In the rows, 128 means zero.
The rows below fall into families. The same turns and mirrors carry the whole set onto itself and the rows of a family onto each other. For each named row, which other rows are in its family? Write them in the order they are listed.
These 40 rows form 5 families of 8 rows each.
mez: [143 124  95 130  89 142 156  98 157 137  94]
feb: [130 130 153 129 128 127 146 138 132 152 129]
ketu: [129  96 131 154 129 133 127 120 126 119 105]
lup: [158 118 139 100 119 161 157 114 108 158 123]
Tere: [149 129 102 135  85 153 124 104 102 112 109]
Dovib: [133 112  94 138 117 148 117 128 129 124  98]
budip: [138 140 119 137  72 137 123  93 110 125 108]
kepuz: [154 143 144 132 123 173 152  99 123 156 136]
kaluf: [132 155 145 123 100 117 152 105 106 124 130]
gipo: [157 138 150 126 122 163 169 108 114 161 121]
ras: [159 108 106 128 101 179 131 102 115 147 117]
nifib: [115 137 147 142 138 124 148 125 128 143 114]
vuf: [141 116 131 148  93 129 141  93 106  99 116]
Tunib: [162 105 118 134 115 172 123  94 120 137  97]
dugab: [145 107  90 128  99 148 156  92 151 124 107]
Vobar: [138 149 147 123  94 117 163 113 120 130 138]
zasuv: [144 122 110  94 112 130 177 111 138 139 118]
zokab: [160 105 130 146 107 180 158 116 112 130 113]
Mifum: [145 106 103 141 121 132 105 117 127 138 105]
depas: [147 142 125 119 105 110 150 102  87 135 121]
fetim: [139 142 133 123 113 134 188 114 152 134 116]
nikip: [122 117 115 143 113 137 110 124 138 145  95]
Kemi: [144 106 102 141 104 149 177 116 144 113 107]
Kip: [133 122 122 123 141 112 138 129 111 153 110]
Viv: [131 142 133 143 142 130 128 130 138 146 127]
zani: [120 134 146 129 138 123 137 133 127 146 119]
tusil: [140 140 119 121 120 130 189 108 148 144 114]
mubo: [145 109  80 122  99 151 148 102 145 132 111]
lovu: [159 120 127 138  97 178 133 102 123 159  99]
Rava: [136 108 105 149 119 135 111 129 128 131 104]
vig: [157 124 103 136  87 128 118  92 108 120 115]
teti: [127 155 150 138 105 123 160 100 106 127 125]
Fata: [145 165 133 137 101 123 144  99 116 123 139]
vatar: [152 139 159 130 119 163 169 117 125 151 120]
Lof: [152 113  93 127 102 142 144  86 143 117  96]
giz: [151 128 109 144  82 134 124 102 103 112 116]
robob: [146 138 151 137 118 150 170 102 109 164 130]
gebek: [160 102 120 135 106 181 135  96 120 144 111]
Zes: [135 144 111 125 121 137 174 100 160 137 130]
fibok: [129 135 125 132 123 121 185 107 143 152 123]

The rest of the family of nifib: ras, Mifum, fetim, mubo, vig, teti, vatar
The rest of the family of ketu: lup, vuf, zasuv, zokab, depas, Kemi, Kip
The rest of the family of zani: kaluf, gipo, dugab, tusil, Rava, giz, gebek
The rest of the family of Tunib: feb, Tere, Dovib, Vobar, Lof, robob, fibok

The rows below fall into families. The same turns and mirrors carry the whole set onto itself and the rows of a family onto each other. For each named row, which other rows are in its family? Write them in the order they are listed.
These 18 rows form 3 families of 6 rows each.
noke: [124  90 129 189  86 139  93 108 133 100 159 111 142 191 108]
nog: [155 121 125 117 134 110 121 130 120 119 163 139 140 156 102]
sizov: [141 111 126 132 121 114 115 139 145 139 149 147 118 148  90]
Fupuv: [116  79 129 197 101 144  99 119 132 107 156 110 149 181 112]
sus: [ 97  74 140 167 108 123 122  94 127 100 142  91 132 173 110]
lub: [114  81 125 182  91 125 111 115  97 111 139  94 154 179 120]
nodel: [155 110 120 128 128 112 121 148 137 127 155 140 117 157  92]
repab: [137 113 127 110 107 104 126 135 151 122 147 140 146 148 108]
sog: [123  89 137 179  88 114 108 126 105 116 133  83 155 175 120]
subu: [ 96  67 136 176 109 132 123 109 135 100 143  96 148 169 117]
supo: [151 118 121 117 103 100 127 142 158 109 149 127 143 156 116]
Nek: [ 98  69 125 170  96 129 121 101 120 100 142  97 141 180 117]
Molu: [115  82 134 185 102 128 111 123 107 112 140  92 168 169 125]
kadol: [113  77 118 189  86 138 103 111 121 105 150 109 139 190 111]
ked: [149 109 120 110 118 106 131 143 148 110 156 135 137 159 105]
rubok: [146 127 131 123 126 112 110 124 122 129 159 148 147 149 103]
pogig: [149 112 124 140 131 107 117 141 142 134 142 128 106 149  93]
vabo: [154 132 128 126 137 111 112 112 123 113 165 137 140 156 107]

The rest of the family of sizov: Fupuv, repab, subu, Molu, rubok
The rest of the family of Nek: nog, lub, nodel, kadol, ked

